Here are some points, one per row:
[-11  35   2  38 -25  39  52   2  28 -11 -10 -18   5  71 -41 -24 -17  14
   5  -7 -21   1   3  54  19  38 -12  -2  -3  15  44  10 -63 -29   4 -15
  31  35  23 -15 -23 -16 -10  -4 -45 -25  48   2]
[ 19  10 -16  46 -12 -31 -17 -28 -18  -7  28 -25  -4  -4 -15   4  34   2
 -11 -23   8  13  17 -33 -29  23 -21  31   7  17  -9 -11   2 -26 -20   5
   1 -10  10  33  26  11  28  -3  33  18 -25  26]
[-10  20  26 -29  23 -21   2  23  24   2  19   9 -15   4   7  16 -16 -28
  -6  23   9  -5 -12   6  -4   2  -1   2  27  -9  19  -4  16  26 -13  20
  -8 -20   6  17  22  15 -13 -14  11  22  20 -22]
[  7   1  17   6 -20   6 -20  38  10   5  10   4   0  42  30   2 -26 -17
  21  23  28 -19 -11   4 -13   7   3  -9  -6 -11 -15  -1  26 -37  11 -22
   0  39 -14  14  20 -10  21 -12  16  -3   8 -32]
[ 25 -27 -43 -10  -9  48  -3 -30  -5   4 -19  -5  45   4 -10   5   3 -12
 -42  22 -30  -2  56  31  28   9 -18 -28 -13  -1 -69   6  -9  31   3  -6
 -18  -7 -14  19  20  24 -15  -3 -14  16 -31   1]
[ 10  30 -21  22  -8   7 -24   2 -16   0  15 -12   4 -12   7   7  17 -30
  13 -17  27  -6  36  -6 -22 -19 -12  14 -10   5   9 -22  30  16 -21  15
  -2  10   0  31   1 -15  48   2  24  36   3  -7]
[ 17  14   3 -17   0  -3 -18  -2  34   1  20  -4 -13 -25  18  37  44  21
  -1  15  -9  12  -1 -31  26 -21 -40  -5   7   5 -18 -18 -14  27  24  16
 -15   0   9  52  25  24  -3   9 -38   9 -36  17]
[-45 -15  82 -31 -18 -16  21  11   0  67   8  11  31  73 -47 -10 -33 -13
 -38  18 -22  42   6 -25  25 -21  36  -8 -55  17 -13  44 -26  62 -12 -17
  33  11 -17 -70  31  -5   4   1 -12 -65  12 -18]
[  9  13  38 -17   7  -3 -10 -13  30  39   5 -10 -11   1   3   3  -5 -10
  -1  -6 -26   7  -1 -20 -11   5  22   3  12 -45 -23   5  22  -3 -17   2
 -20 -10  -1 -25   6 -10   5 -11 -11   1   6 -12]
[ -6 -26  19 -46  48 -40  10 -31   6 -18  -3   1  50 -30 -28  39 -14  33
  33 -31 -29 -43 -30 -18 -18  37  15   4 -27   6 -25  40  14 -21  -1 -14
 -21  -2 -35 -31  16  -7  -1   4 -10 -19 -40 -16]
[-21  12   4  -8  19 -14  -2  14  19 -19   1   5 -20 -25  25   6 -31 -24
   4  11   3  24  -8 -21   6   8  22  34 -12  16  32   5   6  15  -2  31
   8 -24  14   8  35 -15 -23 -19   8  16   3 -15]
[ 13  12 -13  11 -34 -18   1 -27   3 -29  -8 -31   8 -18  21 -34 -10 -30
 -56  34 -25   7  29 -17  13  11  14  18  49 -37  -3   7 -16 -10 -10   6
   2  -2  32   0   8 -49 -17 -19  -1   4  -5 -12]
[ 31 -16   5   2   8  -2   0   8   1   7 -24  12  11  -5 -17   5  13 -24
  -2   7  11  -4   3 -16   8   3  14   8   9  49 -13 -12  15  13 -13  -9
 -23  22  13  21   7  19  40  -2   8  36 -16 -24]
[ 39  21  -3  -6   6  -2  22 -25  35 -56  -4  19 -13  20 -15  13  11 -17
  -2  12  25 -12  -5  38   8 -26 -15  29  -7  34 -29 -26  21 -21 -12  -8
 -25 -22 -65 -34  29 -30  11 -12  51 -28 -21  53]
[  8   3  27   0   8  -7  24   0  15  -2  -3   7 -20  -6  15 -23  -6 -19
   2  -4  12   8 -26  -4  -5 -10   3   0  12   7  19  22 -21  26 -28  -4
 -25  -6 -17   6  22  22 -10 -11 -14   9   5   1]
[ 17  -7  -4   5  21   4  -8  25  20 -20 -35  27 -32  33  28  -9 -15  -3
  37  30  49  19 -26   4 -18  27  12 -23 -10 -28  -2  -8  51 -28  46 -13
 -21  10   2  18  -3   4  33 -10  33 -21  36  -9]
[-18 -50  37 -29  -3 -18 -14 -48 -36  49   9  23  17   0 -25 -50  12  19
  20 -41  37 -28  18  23 -31 -28  12 -50   6  17  -4 -22 -29  -7  23  29
 -32 -41 -42   0 -48 -16 -46   0  23 -20  18  21]
[ 37   3 -31  14 -11  46 -18  23 -31  -6  22   1   9  11   7  14 -17 -30
  45  42  24 -35 -10 -13 -33  12  16 -12  -5 -15  20 -13 -11 -26  11  -4
 -18  62  47  34  -2 -31 -18 -48  68 -46  48 -46]
[  3 -28   2 -21   3 -43   2  13   7  28 -34  18 -36 -17  -7  43 -50 -22
  21  41 -37  15  19 -26  15 -12 -14  21 -22 -38 -56 -13  -9 -20  41  11
  -4 -14  -1  -9 -30  13  -3 -14 -17  -1  -2  14]
[-27   6   1  17 -31  33  31  -8 -27  -3  32 -24  37  19   6   6  -9  -5
 -22  -2 -14   3  14  14   6   2   9  18  39  -3  17   7 -29  35  -4   9
  15 -14   7  -2  -6   2 -16  22 -39  36  -8 -11]
[ -3   8 -45  85   3  -9   3  14 -63  39 -77  29   2 -35  18 -19  33  55
 -15 -33  48 -27 -20 -51 -44  23   4  28  38  -5  37  -6  33 -36 -56 -42
 -33  42 -32  11   2 -25  74  43  43  28  23  49]
[ 40 -13  -3  44 -63  -6 -26   2 -93 -22 -55  30  15  17 -23 -72  13  -1
   1  47  14 -62 -50  14  20 -70  -5  59 -41 106  24 -77  18  -6 -21  61
  47 -53 -29 -21  60 -34 -16  66 -27 -35  -9   7]
[  3 -17  21 -23  -3  -2  -1 -10  11  20   8  -1 -17  -1 -10  23 -13 -19
   3 -26  -5   1  -3  -7  -1 -16 -13   1 -21  10 -19   0  -7 -10 -27 -14
  -4  -3   0  -9   7  34   1  -7 -28  11  -2   2]
[ 45  -1  24  43 -85  42  30 -64 -17 -68   5 -40   7 -24 -17  20  11 -20
 -27  69   0  13  68  19  34 -32  32  36  48   0   8 -40 -40  -5   1  -3
  35 -50 -24 -27 -38 -71 -39  -8   3  37 -21 -10]
[-50  -2 -18   8 -14  10   2  27  -7  16  41 -34   9   3  14 -28  15  10
  12 -23   8 -12 -14  -3  -3  26 -18 -14  28  -6  38  -2   7   1 -12 -23
  15   6 -11  -6  -1  -1   8  10   6   2   1  17]
[ -7   2  13  -8  -4 -14  22  25  19   1  17  -7 -28 -11   2   3  -9   1
  -2  -4  -4  28  -8   3  21 -11   5  10  -3 -12  33 -15  -5  11   4  11
  16   4  17 -15   4  20  -3 -16 -14  13 -23  -2]
[  1 -41  -6  -3  -9  36  -7 -19  13  26 -55 -22  -5   3 -19 -21   0 -24
 -17  -1 -14   3  16 -21  28  17 -13  14  -4  14   3   3  10  -8 -11 -16
 -36  12   6  -9  -6  36  -3 -21 -28 -22  15   9]
[-21  18   9 -23  22 -21  18  27  36  -8  14 -23 -16  20   5   9 -18 -10
  10 -22 -29  12  17 -12 -10 -19 -14  31  10  -4  37  -7  11  40 -15  22
   7  16  32  34  29   9 -27 -15   9  -5   6  -1]
[-32  10  20 -33   0 -20   4   1  10  12  -2   0  -8  -8 -11  14  -1 -19
  -1 -10 -21  -3 -25  11  -6 -12  33  10  -7 -16 -23  25  -9 -10  -3 -11
 -14  15 -10  -1 -15  12  12 -31 -47  16 -20 -10]
[  3  14  -4  12   4  22  28  11 -10 -10  26  -4 -20 -14 -14  26 -33  25
   0  30 -19  20  20  52 -17   7 -28 -13 -20 -19  -2 -11 -33   1   3  12
  28  -4  -3  14  -4  33 -45  34  -8  10  20   3]
[  2  -9  20 -17  -7 -19   7  -4  12  -7   6 -19   3 -24  40   5  -9   1
 -22  19 -33   3  37 -16 -24  -1  -3  -1 -15  -8 -53  21  -9  13  -2  14
   8  13   4  36  -6 -27   9  18  -1   0 -29  -1]
[ 34 -24  -5  28  26 -12 -33 -11  26   7  22 -20  29  26  25  15  20  44
  11   1  -6  28  -9 -10   3  26 -14 -36 -34   0  18  34  17 -14  61 -28
  19  -9 -13 -23 -23  32  15   1 -14  20 -42 -33]
[-57 -45 -54  23  21 -15 -30  28   4  36  23  15  52  51  27 -28  50  46
   5 -25  31  49 -12  -1   5  45  16 -59 -12 -46 -17  19  46   3  22 -41
  42 -30  -9 -36  -1  25  19 -21 -37  -7 -22  17]
[-28  11  18  -8  25   1   6  -5  -4  -1  19 -13 -28   8  16 -18   9 -41
   1  -2  24  -4 -15 -14   0   7   1  25  -5 -19  -9 -10  13  37  -3  16
   1 -20  -3  17  -7  -3  14   2  13  27 -10 -24]
[ -1 -13  -8  56  18 -34 -26  16 -55  54 -19   3 -65 -30  36 -40   0  16
  -7 -25  33   9 -15  -5  22   6 -18  -5  48  -2  25   9   9   1 -14  12
  -5 -15  32 -49 -17   0   9   9  31 -17  16  23]
There is one direction along which these points spread out most. Take the direction at right angles to it along which they spread out most. Then take the direction at right angles to both along which they spread out most. Go by this last direction. How many in every 100 of the points above lie lower along it than each point below? Round to a whole number. More than half of the points above lie lower than the first one.
[ 31 -16   5   2   8  -2   0   8   1   7 -24  12  11  -5 -17   5  13 -24
  -2   7  11  -4   3 -16   8   3  14   8   9  49 -13 -12  15  13 -13  -9
 -23  22  13  21   7  19  40  -2   8  36 -16 -24] 37
[-21  18   9 -23  22 -21  18  27  36  -8  14 -23 -16  20   5   9 -18 -10
  10 -22 -29  12  17 -12 -10 -19 -14  31  10  -4  37  -7  11  40 -15  22
   7  16  32  34  29   9 -27 -15   9  -5   6  -1] 9
[ 13  12 -13  11 -34 -18   1 -27   3 -29  -8 -31   8 -18  21 -34 -10 -30
 -56  34 -25   7  29 -17  13  11  14  18  49 -37  -3   7 -16 -10 -10   6
   2  -2  32   0   8 -49 -17 -19  -1   4  -5 -12] 3
[  1 -41  -6  -3  -9  36  -7 -19  13  26 -55 -22  -5   3 -19 -21   0 -24
 -17  -1 -14   3  16 -21  28  17 -13  14  -4  14   3   3  10  -8 -11 -16
 -36  12   6  -9  -6  36  -3 -21 -28 -22  15   9] 77
[ 37   3 -31  14 -11  46 -18  23 -31  -6  22   1   9  11   7  14 -17 -30
  45  42  24 -35 -10 -13 -33  12  16 -12  -5 -15  20 -13 -11 -26  11  -4
 -18  62  47  34  -2 -31 -18 -48  68 -46  48 -46] 0
[  3 -17  21 -23  -3  -2  -1 -10  11  20   8  -1 -17  -1 -10  23 -13 -19
   3 -26  -5   1  -3  -7  -1 -16 -13   1 -21  10 -19   0  -7 -10 -27 -14
  -4  -3   0  -9   7  34   1  -7 -28  11  -2   2] 71
[  3 -28   2 -21   3 -43   2  13   7  28 -34  18 -36 -17  -7  43 -50 -22
  21  41 -37  15  19 -26  15 -12 -14  21 -22 -38 -56 -13  -9 -20  41  11
  -4 -14  -1  -9 -30  13  -3 -14 -17  -1  -2  14] 43
[ -7   2  13  -8  -4 -14  22  25  19   1  17  -7 -28 -11   2   3  -9   1
  -2  -4  -4  28  -8   3  21 -11   5  10  -3 -12  33 -15  -5  11   4  11
  16   4  17 -15   4  20  -3 -16 -14  13 -23  -2] 46
[-18 -50  37 -29  -3 -18 -14 -48 -36  49   9  23  17   0 -25 -50  12  19
  20 -41  37 -28  18  23 -31 -28  12 -50   6  17  -4 -22 -29  -7  23  29
 -32 -41 -42   0 -48 -16 -46   0  23 -20  18  21] 89
[ 17  14   3 -17   0  -3 -18  -2  34   1  20  -4 -13 -25  18  37  44  21
  -1  15  -9  12  -1 -31  26 -21 -40  -5   7   5 -18 -18 -14  27  24  16
 -15   0   9  52  25  24  -3   9 -38   9 -36  17] 17
[-45 -15  82 -31 -18 -16  21  11   0  67   8  11  31  73 -47 -10 -33 -13
 -38  18 -22  42   6 -25  25 -21  36  -8 -55  17 -13  44 -26  62 -12 -17
  33  11 -17 -70  31  -5   4   1 -12 -65  12 -18] 97
[  8   3  27   0   8  -7  24   0  15  -2  -3   7 -20  -6  15 -23  -6 -19
   2  -4  12   8 -26  -4  -5 -10   3   0  12   7  19  22 -21  26 -28  -4
 -25  -6 -17   6  22  22 -10 -11 -14   9   5   1] 54
[ 40 -13  -3  44 -63  -6 -26   2 -93 -22 -55  30  15  17 -23 -72  13  -1
   1  47  14 -62 -50  14  20 -70  -5  59 -41 106  24 -77  18  -6 -21  61
  47 -53 -29 -21  60 -34 -16  66 -27 -35  -9   7] 94
